In the rows, zero is written as 128.
The rows of A fall into a few groups, and each row is roughly a mix of its group's hidden directions; some rows fit no group.
A:
[[117  90 124 118 124 123 140 148 159 145 156 186 173]
 [147 134 180  92  97 109 126 136 107 172 127 119 166]
 [109 110  96 120  95 102 169 169 159 136 162 149 143]
 [ 95 133 158 154  99 115 110 161 142 124 103  72 105]
 [ 97 163 133 147 123 117  79 117 150 151  73 145 118]
 [138  93 108 135 132 182  90 122 108 170 163 132 120]
 [123 124 140 125 165  85 150 158 158 168 136 105 171]
 [127 172 186  84 117 114 119 104 143 153 135 143 109]
 [175 137 147 127  95 152 158 110 140 124 184 128 158]
 [136 123  83 106 150 134 155 104 152  72 104 150 151]
 [142  71 163 120 125 121 169 109 104 104 133 158 155]
 [156 106  75 133  75 125 132 124 115 109 145  84 122]
 [140 131 172  69 125 104 112 155 109 106  93 106 122]
 [ 96 130 159 120 125  89 133 131  70 166 104 116 153]
 [ 95 163 128 128 140 137 148 164 142 106  91  93  82]
 [ 89 167 134 172 155 164 113 157 146 132 134 131  93]
 [150 138 113 151 113 114  80 144  77 153 147  86 129]
 [136 102  73 119 137 132 133  78 104 151 174 136 131]
 [111 125 180 137 141 117 166 121 170 130 182 122 117]
 [152 150 106  95 113 113  89 170 149 109 104 173 130]
 [101 147 198 150 121 120 153 141 158 107 104 135 111]
 [ 79 117 168 123 170 144 140 108 166 120  98 152 124]
 [114 157 180 141 151  86 143 112 157 168 150 119 130]
 [ 91 122  96 102 101 163 146 147 152 119 134  73 115]
 [133 156 165  95 102 142 143 144 142  98 139  67 130]
 [146 146  81 161  78 168 142 126 107 155 124 136 115]
 [113 136  97 159 148 132 136  73 161 173 109 109 118]
 [105  75 119  93 118  77  95 119 100 121 135 142 120]
 [105 117 144 130 138 131 154 177 147 151 158 188 145]
 [125  75 104 146 138 166 139 142  89 102 118 126  86]
 [121  98 129 123 156  78 134 172  96 130 101 144  90]
 [ 84 103 154 161 143 107 127  83 119  94 164 129 138]
 [111 148 175 131  80 120 109  83 135  95 154 136 120]
 [128 138 151 180  99 153  80 111 164 108 117 108 123]
 [165 175 135  84 125 142 144 176 149 110 108 124 117]
 [136 119 100 170  93 123  84 139  94 132  84 124 107]
 [106 152  99 125 127 129 148  97 184 135 183 121 140]
 [116 112  96 101 120 173 146 164 106  95  92 108 151]
 [131 118  85 127  60 153 133 134 170 104 131 123 119]
 [105  67 157 142 117 162 108 124 119 121 108  85 111]
 [ 93 103 106 108 177 144 114 170 126 158 133 157 151]
 [165 122  62 106 125 115 127 114 104 143  86 132 150]
 [122 145 108 136 151 136 132  69 101 161 167 123  91]
 [118 104 113 115 138 103 166 121 176 133 137 102 185]
 [121 105  86 139 108 177 134 156  91 101  89 134 132]
 [114 165 134 121 168 119 136  83 148 172 143  89 140]
 [139  99 189 111 107 119 118  91 108 174 134 118 119]
 [139 101 127 141 163  92 110 123 139 188 149 103  97]
 [ 97 159 142 137 119 132  84 161 147 108  73 143 110]
 [155  87 149 119 111 172 114 121 147 153 173 138  94]
 [ 86 107 134 136 156 105 165 161 109 115 110  94  89]
 [192 169 125 110 162 142 113 148 148 139 127 161 127]
 [143 120 166  90 168  92  88 144 113 110 138 160 129]
 [167 116 108 135 124 142  97 136 126 188 120 169 160]
 [144 134 146 115 101 114  99 136  54 146 134 161 119]
 [110 133 104 144 124 132 161 105 157  77 180 155 126]
 [151  59 131 116 130 143  92 148 145 103 163 142 123]
 [141 100 195 111 167 117 151 139 137 116 152 101 133]
 [143 153 148 138  98 107 113  97 176 121 179 153 139]
 [131 123  93  94 136 105 129 116 175 142 187 150 115]
 [145 112 153 127  96 122 112 191 122 155  90 143 157]
 [131 126 129 139 102 112 136  83 184  82 112 142 155]
 [150 105 129 112 112 108 112 140 172 136 145 149 196]
 [143 132  85 100 162  85 107 154 117 138 106 170 142]
 [158 129 120 141 123 156  98 131 100 182  91 157 157]
 [119 124 174  97 132 105 144 182 140 173 109 123 138]
 [154 113  95  72 131 167  94 128 148 158 107 129 134]
 [147 145  83 123 113 138  94  94 142 175 146 169 125]
 [ 96  89 112 118 157 142  67 120 133 152 108 105 150]
 [152 127 196 136 152 175 115 144 134 115 146 115 106]
 [113 187 142 133 149 149  95 126 145 155 109 109  83]
 [179 145 127 155 111 149  99 145  86 152 169 140 128]
 [156 144 119 178 149 167 120  83 140 136 159 149 109]
 [111  89 163  93 182 144 127 134  97 141  99 140 138]
 [125 152 132 171 138 128 122 127 171 108 139 160 189]
 [151 107  74 147 140 131 128  72 135 143 164 146 112]
 [144  72 162 125  94 111 103 139 108 122 108 100 163]
 [114 154 162 109 155 148 136  83 166 119  88 137 100]
 [137 114 103 130  68 150 125 168 167 101 131 138 157]
 [116 175 151 127 129  71 144 142 161 132 126 163 154]
 [124 135 108  56 160 124 126 143 109 164  96 120 124]
 [100 168 104 115 159  58 132 111 127 128 121 125 110]
 [155 148 103 156  93 184 141 109 126 127 146 126  85]
 [112  64 127 157 125 120 127  93 119 154 163 121 162]
 [102 121  81 147 147 103 160 128 135  66 149 125 126]
 [128 179 150 150 124 132 132  97  93  87 156 154 101]
 [155 147 108 148  81  76 143 128 100 113 150  95 130]
 [162  83 147 180 149 135 129 130 146 146 166 125 158]
 [120 121 161  99 181 132 168 138  92  93 106 123 134]
 [129 137 121 170 101 130 100 144 157 110 159  66 120]
 [133  71 146 145 107 125  96 132  98 164 164 130 158]
 [137 187 116 149 140 111 120 152  94 100 107  88 108]
 [ 66 104 116 123  89  91 120 116 154 116 103 111 144]
 [141 121  71 156 154 137 174 113 123 168 135 117 152]
 [ 66 100 113 159 125 147 142 150 173 103 129 121 118]
 [140 118 115 142 159 101 102 117 155 167 127 160 186]
 [149 130 129  62 136 104 109 166 157  92 118 140 117]
 [113  53 175 130  97 132 152 124 127 123 131 124 133]
 [122 143  67 118  93 146 126 141 137  91 114 133 174]
 [136 103  76 165 143 141 151  86 109 163 151 125 122]
 [116 171  89 137 137  97 142  96 149  98 149 159 160]
 [176 118 136 155 127 128  80  82 124  99 145  98 135]
 [128 187  75 148 126 124 129 145 170 109 140 148 132]
 [ 97 111 111 151 107 148 152  92 167 153 114  78 118]
 [144 125 152 103  60 155  97 142 155 147 141 143 113]
 [ 98 150 144 162 180  95 127 103  87 131 128 149 145]
 [110 191 150 133 144 129 175 144 122 129  95 100 141]
 [118 164 112 103 122  86 126 150 148 148  80 140 170]
 [115 169  92 130 112  79 107 108 114  83 106 137 114]
 [127 187 125 129 173 161 115 121 160 130 116 167 115]
 [152 132  74 108 123 110 125  75 110 159 165 125 131]
 [139 111 103  82 172 159 137  94  95 156 134 140 111]
 [123  72 129 103 125 193 120 121 138 157 130 127 104]
 [ 82 105 101 121 165 117 105 100 122 179 155 128 136]
 [123 183 158 135  97 162 159 130 156 117 110  94 117]
 [150 192 138 153 138 114 145  98 108  88 116 116 102]
 [139 158 178 151  97 158 125  79 127 131 158 122 109]
 [139 127 154  81 112 107 129 134 190 138 120 108 167]
 [106 122  99 114 140  89 107  70 119 136 115  80 132]
 [130 186 103 111 109 134 136 137 137 150  73 116  94]
 [149 157 151 126 134 174 166 124 143 152 118  78  99]
 [120 136 121 124 134  95 142 105 155  58 170 113 124]
 [128 153 154  96  71 129 107 139 125 129 111 176  98]
 [110 101 174 129 181  96  86 113 138 138 128 138 148]
 [108 169 150 123 164 104 145  83 150 132 149  85 136]
 [136 146 109  94 146 105 148  83 167 105 107 162 157]
 [144 104 102 121 113 152 101  91 135 117 169 126  70]
 [129 207 117 154 140 105 108 118 131 154 152 136 115]
 [ 85 102 138 116 163 120 194 111 121 118 136 149 113]
 [122 126 133 159  67 162 117 113 136 110 149 155  84]
 [129  93  68 154 108 126 106 160 119 162 115 145 104]
 [ 98 173  98 129 170 130 159  87 135 138 131 112 160]
 [128 107 131 124 168 152 133  87 106 142 149 122  64]
 [114 167 148  98 159  86 121  92 138 159 133  98 103]
 [129  91 108 153 137 165 145 131 138 104 162 183 153]
 [153 137 133 135 154 155 136  84 194 142 142 106 113]
 [ 80 113 112 144 102 100 142 146 103  75 137 142 159]
 [131 126 122 122 193 105 158  95 147 124 175 138 140]]
One row of each group comes first, with its name. Which group is each row after those in?
[105 167  93  98 104 103 116 106 122  89 121 146  86]	C
[121 144 150 144 142 112  73  75 110 153 118  92 122]	Y
[144 135 122  91 177  96 108 170  98 133 103 155 124]	K

[114 119 153 114 177 124 173 104 130  95 167 135  99]	C
[170 146 129 142 125 135  95  77 120 168 151 164 116]	K
[107  86 174 131 143 157 130  98  93 155 136 112  94]	Y
[117 100 150 131 155 159 167 144 163 125 127  68 131]	K
[ 91 116 132 111 126  68 119 102  83 161 112 128 140]	K
[119 125 181 114 146 123 153 137  97  67 109 114 112]	C
[126  76 131 118 134 137 111  82 151 141 141 169 171]	Y
[123 109 101 186 163 132 134 103 114 168 139 140 162]	K
[151 103  93 128 142 124  88 160 158 161 107 160 160]	K
[138 131 110 144 109 170 167 165 100 167 104  95 128]	K
[143 147 164 168 100 144 117 135 109 148 145 157 184]	K
